(in the rows, 128 means zero)
One turn moves every row onto another: examples first, then more rows asked
Daf: [124  97 147 161 124 115 143 102 135  85 100 128 144 112 141 144 131 107
 133  68 114 173 154 133 146 107 156 133 130 144 107 109 106 119]
fupom: [107 103 137 140 107 121 150 113 146  94 117 134 138 102 124 123 138 122
 122  81 126 172 137 147  64 119 129 116 103 115 120 125 111 122]
Gasu: [133  95 122 149  99 137 115 124 140 122 123 138 124 101 108 126 137 112
 135  84 122 162 168 140 149 133 164 125 136 150 152 116  96 120]
Bomuk: [129  81 141 126 112 130 157 122 152 119 104 163 141 109 113 121 142 117
 148 100 118 154 137 189 146 111 142 144 126 154 133 151 124 138]
laros: [133  74 129 127 100 133 116 115 161  97 116 168 106 125 119 141 147 133
 132  97 126 160 165 149 124 135 144 104 108 123 130 134 122 123]
Gazo: [110 100 118 139 111 123 128  92 149  98 101 148 125 112 102 144 138 126
 145  86 149 173 137 137 104 114 155 118 114 140 132 122 132 160]
Fav: [118 137 156 148  89 139 149 119 158  83  87 157 138 112 129 119 136 111
 134  65 127 145 128 141 142 108 147 155 114 138 133 141 102 115]
meluk: [ 91 104 148 138 110 127 131 120 152 105 104 142 133  79  84 116 144 136
 136  75 120 183 133 137 125  99 143 141 122 140 150 132 144 125]
petag: [133 122 129 154  97 140 145 131 146  93 116 144 151  86 111 124 129 134
 102  87  99 142 139 143 130 136 128 122 132 124 148 114  99 128]
Zopop: [113  96 147 133 123 117 136 124 125 117 107 136 136 109 113 143 147 115
 136  68 129 165 146 110 119 144 140 127  99 147 118 154  91 153]
nezor: [124 122 155 132 130 148 143 134 143 116 117 144 140 129 110 156 117 101
 125  89 120 168 160 138 122 106 122 147 101 128 138 126 116 100]
selen: [125 111 151 130 114 131 139 112 162  95 105 141 129 121 144 118 132 119
 145  80 115 137 114 146 140 103 124 170 118 133 116 124 125 127]
nog: [136 109 138 136 117 130 146 106 159  70 103 152 120 117 129 131 128  95
 133  89 123 156 140 144 130 124 143 110 141 153  92 121 107 138]
kidud: [134 105 137 157 106 117 132 120 131 107 111 127 126  92  90 131 121 146
 136  97 107 177 121 127 121 121 144 131 103 126 106 156 101 127]
nad: [134  97 126 139  86 131 126 120 136 103  96 145 157 113 114 161 137 125
 107  97 132 145 157 127 155 119 130 110 109 128 144 123 114 143]
rop: [124 105 146 140 104 115 113 119 152 108 119 143 140 108 117 104 146 129
 120 100 114 158 130 171 131 162 138 114 131 157 117 121 117 117]
feku: [137  98 152 147 107 127 151 117 136  71 109 144 131 129 126 116 122 103
 119  73 107 159 136 130 129  90 154 109 116 109 107 126 112 128]
fizad: [ 89  89 134 138 114 119 121 117 125 107 106 152 137 129 127 131 169 134
 124  74 111 173 161 140 148 139 142 131  99 123 130 121 107 116]
Rek: [103  96 144 123 111 139 129 126 141 127 141 166 145  97 108 111 139 114
 118  83 148 167 130 139 127  93 115 130 104 141 120 139 134 131]
lepi: [125  79 129 132 114 116 131 120 154  96 101 163 153 109 138 133 146 136
 114  93 104 156 143 137 122 135 109 134 130 119 137 107 127 150]
bub: [123 111 134 128 126 116 108 142 123 105 116 156 143 110 119 117 127 138
 138  77 114 173 138 156 101 124 141 119 127 144 106 151 114 149]
tevo: [116 106 159 120 101 133 149 130 165 109  87 142 110  86 104 136 103 103
 132  76 111 169 152 151 114 114 133 137 126 111 138 131 128 132]
dagap: [139  66 148 145 107 125 128 128 148 112 127 144 139 103 124  98 142 121
 115  76 108 165 151 137 112 138 138 128 115 111 133 118 106  96]
Fod: [120  85 144 130 108 140 179 126 149 106  98 152 129 103 101 118 146 123
 134  90 103 151 140 175 139 108 141 142 104 121 135 161 112 115]
Viko: [119 120 154 130  89 116 130 118 151 103  79 134 133 125 151 131 134 105
 123  87 130 142 144 148 144  93 135 144 113 143 120 148 129 122]
vasof: [123  86 152 133 122 131 164 128 135 124  99 140 160 116 113 127 154 108
 129  86 119 151 153 171 148 113 144 145 106 152 142 155 113 109]
vizol: [ 94 116 160 127  95 132 144 126 157 110 129 130 131  95 107 152 153 117
 137 101 130 170 145 143 109 113 117 119 104 159 139 142 117 114]
Toda: [135 103 163 150 120 127 133 111 163 127 105 183 143 106 115 135 107 106
 121  82 143 177 140 146 132 119 138 146 121 145 133 130 139 135]
vaf: [120 116 116 155 115 133 132 108 121 124 127 119 153  99 106 119 124 105
 116  81 148 165 138 133 112 105 148 129 114 144 125 116 106 126]
tigal: [120  90 138 133  67 133 130 125 133 110 124 139 118 114  96 113 137 120
 135  95 113 154 126 141 153 126 146 112 105 110 128 125  96 138]

bub -> kidud
Fod -> vasof
Gasu -> laros
Now find these:
nog -> feku
vaf -> Gazo
tevo -> nezor
nad -> lepi
Rek -> meluk
Viko -> selen
tigal -> fizad

One turn moves every row onto another: examples first, then more rows asked
Rol: [151 134  82 139 115 127 129 133 123 140 115 158]
fof: [150 136 128 116 118 132 129 103 126 110 112 148]
bab: [119 134 115 168 137 124 141 125 111 128 111 121]
fale: [156 140 109 150 118 130 133 147  93 117 137 141]
rer: [119 134  92 143 131 121 120 143 112 106 132 119]
pek: [127 145 128 117 138 153 139 110 141 118 127 132]
Mup: [149 130 149 158 110 140 136 134 130 120 114 141]
lig: [152 130 150 156 116 142 139 136 127 123 114 140]
puv: [151 139 129 118 125 139 134 102 122 116 109 150]
dobu: [153 130 150 155 112 137 136 135 129 125 110 139]
peva: [149 129 126 134 104 138 115 151 130  99 136 139]
gup: [147 134 126 130 104 142 114 151 130  97 131 136]
zov: [115 126 132 152 123 131 129 134 150 111 108 120]
pudiv: [114 126 130 146 121 132 129 134 148 113 105 115]
vesi: [136 143 133 120 137 153 139 109 137 117 130 131]
mura: [124 134 112 167 139 124 145 131 112 132 109 123]
gitok: [119 138  88 141 126 122 119 145 114 104 126 119]
guk: [120 145 115 140 138 155 145 119 138 139 140 128]
Devaz: [158 138 111 148 122 129 128 143  90 116 132 140]
pas: [125 148 109 141 139 155 150 123 135 145 135 135]
tizo: [157 129  97 121 114 118 123 120 124 114 108 156]
Ligo: [132 142 135 122 135 148 139 104 135 118 128 132]
vur: [150 135 124 132 100 136 116 153 133 101 132 137]
dalaz: [153 137 110 151 118 130 125 144  90 115 137 140]
lar: [152 131 101 114 112 125 119 122 131 113 107 156]
kek: [152 141 126 114 120 137 129 104 121 108 112 146]
ruku: [114 131 127 149 121 137 131 137 152 111 107 118]
tuma: [143 130  78 142 110 125 127 136 127 138 123 154]
nopu: [128 134  84 148 129 142 139 139 142 145 133 138]
danag: [120 131 114 163 139 127 146 127 107 129 110 120]
Lobob: [126 136  86 148 128 142 138 137 138 147 138 137]
pumob: [117 136  91 140 127 126 125 145 113 105 133 117]
zeza: [156 128  98 123 107 118 122 121 125 116 110 158]
funap: [127 139  80 140 127 141 133 142 142 142 133 141]
fako: [124 146 113 141 135 161 146 123 140 140 136 129]
ponit: [145 132  76 143 112 125 129 134 128 136 114 153]

guk -> Lobob
fale -> vur
Now find these:
dalaz -> peva
ruku -> mura
Rol -> lar
ponit -> tizo

